One vector is turned by the same rotation once a step. Each row is the vector after some number of steps, and that number follows the row.
The counts run from 0 to 902.
[142  93 123 120 135 105 134 139 133 103 129 142 102 123 157 170 154 102
 131  89 170 159 141 125 121 150 113 181 151 113 192 140  86 100 165 152
  95 136 117 114 169 148 123 133 158 165 123 135 100 119 126 163 159 175
 168 146 100 157 144 119 131 108 107 120 149 116 114 106 141 119 158 107
 138  79  84 129 173 163  84]	779
[117  83 141 150 115 100 128  88  86 118 128 126 142 117 118 141 144 131
 149 104 116 124  78 105 115 145  98 128 208 118 176 145 135 115 153 127
 122 110 103 100 171 162 128 155 135 100 126 156 123 127 126 116 199 145
 165 166 141 104 149 137 111  43 142 124 130 137 110 126 137 107 153  96
 151 114 111 167 149 136 111]	691
[129 110 132 137  84 161 134  90 123 147 178 165 121 128 146 144 110 141
  96 133 144 165 128 121 118 150 184  97 130 163 131 127 109 125 146  91
 153 113 105 112  68 141 160 113  90  97 183  99 120 115 110  86 120  60
 117 104 156  90 138 180 148 121  98 158 108 116 146 151 152 115 120 117
 145 109 105 114 150 149  78]	114
[ 99 122 123  90 140 140 119 144 142 130 135 108 105 156 146 151 159 117
 125 147 124 128 126 153 187 143  90 162  85 118  99 120 122 165 118 137
 110 184 119 144 146  96 103 152 136 167 118 118 156 102 154 106 170 166
  79 136 141 156  60  81  85 119  91 126 126 138 115 142 136  85 136 163
  92 165 100 112  93 125 147]	79
[140 176 126 119 127 108 103  75 111 124 139 132 144 131 124 110  88 175
 136 140 150 131 119 126  60 112 111 154 141 160  72 123 136 132 117  88
 140 103 132 152  82 110 100 124 158 155 139 131 102 124 107 122 131  89
 183 110  84 143 141 135 161 183 146 150 124  86 144 136 107 143 100 127
 146 107 156 154  90 142 123]	182
[127 114 161 128 139 131 153 186 134 147 143 142 145 159 180 146 149 106
 103 129  98 148 132 100 154 132 137  76  78 143 136 164  96 150 151 118
  93 160 150 167 135 152 135 126 106 119 101 135 156 125 164 152  82 139
  72 128 156 104  87 109 121 149 107 148 134 129 120 166 154  86 148 149
 138 194 131 113 128 120 104]	615
[ 87 116 164 172 155 134  95 123 110 177 110  97 163 117 111 122 132 150
 119 119  91 108  88 136 155  90 105 111 156 117 127 146 142 160 125 143
 102 130 152 150 144 130 151 160 159 118  77 176 136 164 139 164 144 157
 123 180 155 146 107 145 128 118 166 157 125 120 145 168 127  93 134 145
 135 141 156 130  70 128 179]	150
[169 102 127 132 128  75 153 137 119 107  95 119 140 109 150 150 152 115
 106  96 144 150 109 148 156 148 119 140 138  96 159 125  99 109 140 169
 109 148 101 120 194 139 139 134 198 169 105 167 132 167 163 182 125 158
 132 135 149 164 122 107 117 134 184 123 135 152 146 133 142 118 153 136
 177 110 102 143 139 148 105]	600
[133 113 103  92 103  87 125  78  85  91 131 144 135 149 158 155 129 160
 147 142 148 125 105 105 118 148 105 125 130 125  92 113 157 158 124  68
 132 108 122  96 145 101  61 130 159 152 161 114 150  85 122  84 165  94
 115 115 103 115 126  96 142 112 112 104  99  94 126 178 138 128 119 104
 160 110 142 187 149 120  88]	661
[118 126 162 114 104 116  82 101 124 152 167 151 145 145 136 152 111 158
 107 154 120 114 132  87 122 128 142  84 148 169 119 124 116 125 145  80
 153 125 145 136 100 142 149 160 102 118 159 134 133 131 122  84 139  62
 138 128 151 117 137 170 133 108 123 201 116  73 157 160 140  92 135  97
 156 172 144 145 142 178  91]	295
[139 150 148 119 118 133 201 138 137 116 123 161 144 154 144 149 126  86
 134 126 137 175 131 133 111 165 146 110 117 114 165 139  83 109 159 112
 124 134 111 115 148 192 118  92 132 116 154 117 106 128 188 161  97 118
 137 102 166  94 142 126 109 148 128 125 154 176  89  72 123 124 131 137
 156 149 117 121 141  73 104]	46
[ 98 156 134 131 150 117  74 116 113 161  97 118 166 140 141 153 106 146
 117 164 153 111 118 155 178 116  86  88 124 115 115  97 122 125 120 112
 129 148 137 140 178 113 126 154 163 140  98 158 138 166 144 154 128 108
 124 141 176 149 105 128 117 160 184 171 123 114 153 129 106  91 119 124
 194 181 155 139  92 113 143]	447
[113 174 112 163 148 165  84  66 135 173 126 126 140 107 118 132 136 133
 101 141 155 175 128 200 145  96 139 156 153 115 134 128 127 137 124 123
 131  94 136 161  98 116 143 117 173 121 125 149 101 146 101 158 108 116
 173 157 142 121 150 184 145 180 165 160 150 146 139 122 100 144  89 149
 131  93 146 112  88 114 142]	356
[160 168 146 126  99 143 136  79 150 146 172 135 107 109 118 115 142 105
  99 145 126 182 134 158 128 154 178 165 148 145 146 156  84  97 139 151
 145 132  95 147  93 142 156 113 115 121 189 149  88 143 142  84 133  92
 164  97 157 122 124 162  89 135 134 172 144 154 120  71 117 139 114 138
 104 146 113 113 127 153 111]	200
[103 176 122  84 140 119  95 104 109 133 117 147 151 166 141 168  98 157
 145 161 180 108 127 142 111 128  66 122 130 129 124  72 110 110 136  76
 154 140 125 117 149 157 109 164 155 152 123 104 125 131 128 148 153  97
 180 145 139 127 149 140 121 154 151 167 141  96 132 105 104  84 109 113
 198 144 131 147 111 115 121]	451
[128 175 140 148 140 103  97  81 123 152 107 120 157 125 118 113 112 147
 117 152 131 134 119 156 152 121 144 127 141 117  90 139 144 140 125 126
 123 106 148 154 124  77 103  99 185 137 137 185  98 162 171 145 101  85
 136 100 144 151 113 120 131 188 184 162 126 120 147 127  93 163 102 132
 143 156 179 149  84 113 149]	742
[140 163 122 147 149  92 102  87  94 126 105 154 165 133 147 117 135 161
 132 152 112 129 133 145 102 129  85 113 130 126  85 114 172 120 151  76
 113  74 154 141 130 129  78 111 192 153 141 158 105 122 147 130  89  99
 152 127 127 135 130 106 146 176 166 136 150 116 137 152  81 143 103 136
 147 164 176 180 104 103 128]	362
[ 84 160 138 135 134 185 112  80 137 157 164 103 115 126 105 121 132 113
 143 147 133 165 100 150 145 110 160 188 159 120 135 180 119 186 117 134
 121 137 139 159  95  86 103 119 101  92 135 146 114 108 113  97 179 153
 145 149 113 105 108 151 103 122  97 142 134 144  84 106 135 142 111 143
  80 116 144 103  85 104 148]	171
[115 101 143 152 156 125 114 175 107 148 138 103 132 126 180 129 120 139
 116 107 139 134 117 101 136 104  96 111 107 159 136 172  93 141 135 155
  69 153 140 179 132 101 130 137 112 127  57 140 141 133 108 164 125 169
  96 145 111 148  87 110 155 161 126 133 125 107 138 182 158  85 150 137
 168 144 117 110  90 155  94]	236
[117 169 139  73 103 160 171 114 125 126 157 123 128 165 149 163 118 115
 128 153 155 162  90 123 132 124 147 124  91 133 119 135  86 181  95  93
 161 180 112 135 117 135 114 130  83 110 125  87 178  91 119 116 163 131
 118 128 134  73 110 142 116 149  99 141 112 150  90 126 171  87 103 142
 156 129 127 106 106  87 109]	819
[165 109 128 161 124  99 142 125 125 119 108 111 135  89 160 137 142 119
  90  79 156 174 115 147 148 122 160 142 130 114 145 162  99 130 122 170
  92 124 117 141 147 108 147 103 189 158 100 176 126 158 134 192  96 146
 130 131 123 164 128 132 161 176 172 121 127 134 148 160 160 142 130 137
 166  70 112 115 129 164  95]	34
[142 109 138 144 108 127 114 107 135 141 157 185 141 120 148 157 144 141
  80 101 120 156 145 127 124 120 174 110 130 142 145 116 129 135 143  84
 143  84 148 123  88 161 171 131 162 138 170 122 123 120 107 152  89  80
 151 152 135 118 166 186 172 127 125 172 134  97 158 177 134 122 121 125
 128  86 130 130 173 176  95]	681
[194 138 148 139 120  78 122 129 122 122 156 140 141 112 169 109 147 145
  81 116  99 146 138 108 100 125 132 113 105 176  94 146 105 105 143 124
 116 121 132 172  97 132 148 126 151 173 134 153 128 151 133 125  85  98
 132 116 124 156 112 133 152 172 149 166 136 103 169 179 127 112 129 139
 141 163 131 149 124 193  88]	207
[115 159 124  60 118 149 179 134 125 104 146 128 122 173 147 155 101 126
 156 136 168 150 107 129  92 145  98 157  86 133 118 122  86 167 114  98
 143 174 100 128 118 150  95 128 109 136 122  67 150  86 132 132 168 144
 135 115  96 104 112 109 118 154  81 115 126 133  88 114 156  88 108 153
 143 112 103 105 100  86 115]	254
[177 121 141  94 112  56 155 105 131  81 116 116 126 121 137 118 147 130
 142 109 113 135 101 116 124 146 139 187 125 110  87 152 125 157 118 145
 113 140 126 124 156  89  83 125 194 198 145 162 129 128 177 128 159 133
 127 102  83 178  98  72 119 139 134 109 122 119 124 141 138 150 135 132
 111 120 127 168 126 149 122]	573
[136 103 143 124 122 121 163 130 143 119 126 124  96 124 112 132 127 101
 133  99 130 147 138 152 136 178 146 190 145 114 156 147  93 115 157 187
 101 151  94 112 143 138 141 110 153 159 161 144  72 147 187 144 157 147
 127  94 133 178 111 106  85 109 112 120 140 148 115  67 122 130 157 137
  91 110  70 114 130 144 139]	400
[111 120 170 123 110 152 162 157 126 144 164 139 118 156 132 130  82 128
 140 129 135 132 131  85  82 167 143 104 122 179 151 168  67 104 169 132
 112 166 106 143 103 161 141 118  58  95 134 109  91 138 159 112 147 116
 117  88 134 122 115 130 111 126  87 155 125 121 116  93 142  88 153 113
 153 171 102 106 107 132  99]	790
[102 143 137 144 118 153 176  88  89 129 129 144 152 154 119 118  90 152
 168 122 132 142  91 126  59 142 107 116 149 122 128 137 136 142 147  80
 130  93 103 107 112 177  86  98 134  94 139  95  99 104 147 135 148 114
 151 114 117  80 149 129 142 126 115  93 130 155  84 113 109 134 107 141
 143  92 137 141 103  45 133]	339
[121 165 156  96 119 115 113  95 150 124 138 151 127 150 118 149  95 134
 144 130 153 137 137 105  91 109 173 171 149 126 126 153 116 152 148 109
 128 104 166 140 112 112  93 104 158 148 173 152  75 125 152 150 123  97
 178  93  69 153 153 134 154 170 112 163 123  68 120 107 114 174 122 103
 132 100 164 145 141 147 114]	567
[160 103 142 115 135  68 123 121 125  97 121 125 131 119 138 124 148 150
 123  83 107 118 122 111 104 130 118 177 129 128  95 146 145 155 133 140
  88 118 154 133 126  99 105 126 204 200 136 163 113 128 151 149 134 139
 137 122  71 190 108  90 149 139 126 124 129  90 144 172 125 143 140 133
  94  99 137 164 132 183 132]	8
[152 125 111 161 108 146 141 102 146 139 152 139  95 109 140 118 139  98
  97 126 153 186 155 176 137 174 180 163 127 145 138 156  93  96 150 163
 117 119  85 136  98 106 147  83 124 130 175 137  79 136 148  98 112 100
 117  78 152 146 110 138 108 151 113 123 138 162 139  95 119 151 125 138
 102 126  79 102 129 143 101]	583
[127 114 141 110 120 108 148 114 135 105 140 118  94 120 113 148 129 105
 158 106 147 144 107 114 113 156 139 200 176 114 181 159  96 121 152 167
 108 151 113 111 165 126 115 134 142 143 141 154  84 136 157 136 201 161
 177 121  94 156 129 116 100  98 108 124 137 117  96  71 136 139 161 104
 123  96  93 139 145 152 110]	397
[147 165 128 141 147  80 108  89  90 117 115 151 161 143 155 118 135 155
 141 151 111 131 128 125  89 129  77 115 134 135  91 120 161 127 149  68
 117  79 147 142 135 135  66 115 179 147 137 151 110 118 144 119 106 101
 159 125 120 118 127 106 146 164 154 128 151 114 124 156  84 141 105 132
 148 167 178 188 113 107 116]	363
[160 122 130 164 110 136 148 115 141 147 149 148 112 108 152 110 133 116
  86 125 127 176 160 156 138 177 185 125 110 154 113 159 102 105 161 152
 109 116 101 144  91 108 152  77 128 129 176 144  86 145 165 109  76  81
  84  66 167 149 101 122 121 160 128 137 132 150 145 122 120 140 135 143
 118 154 100 109 126 143  96]	585
[105 135 129 127 137 143 141 104 101 125 158 108 132 154 135 113 145 139
 164 144  93 136  91 113 104 120 102 159 132 142  97 173 149 175 132 102
 106 126 132 154 106 108  67 126  99 108 112 131 140  80 121  79 190 168
 117 139  96  93  88  92 115 110  81 103 132 143  75 158 132 120 122 152
  86 143 146 142  82  88 136]	167
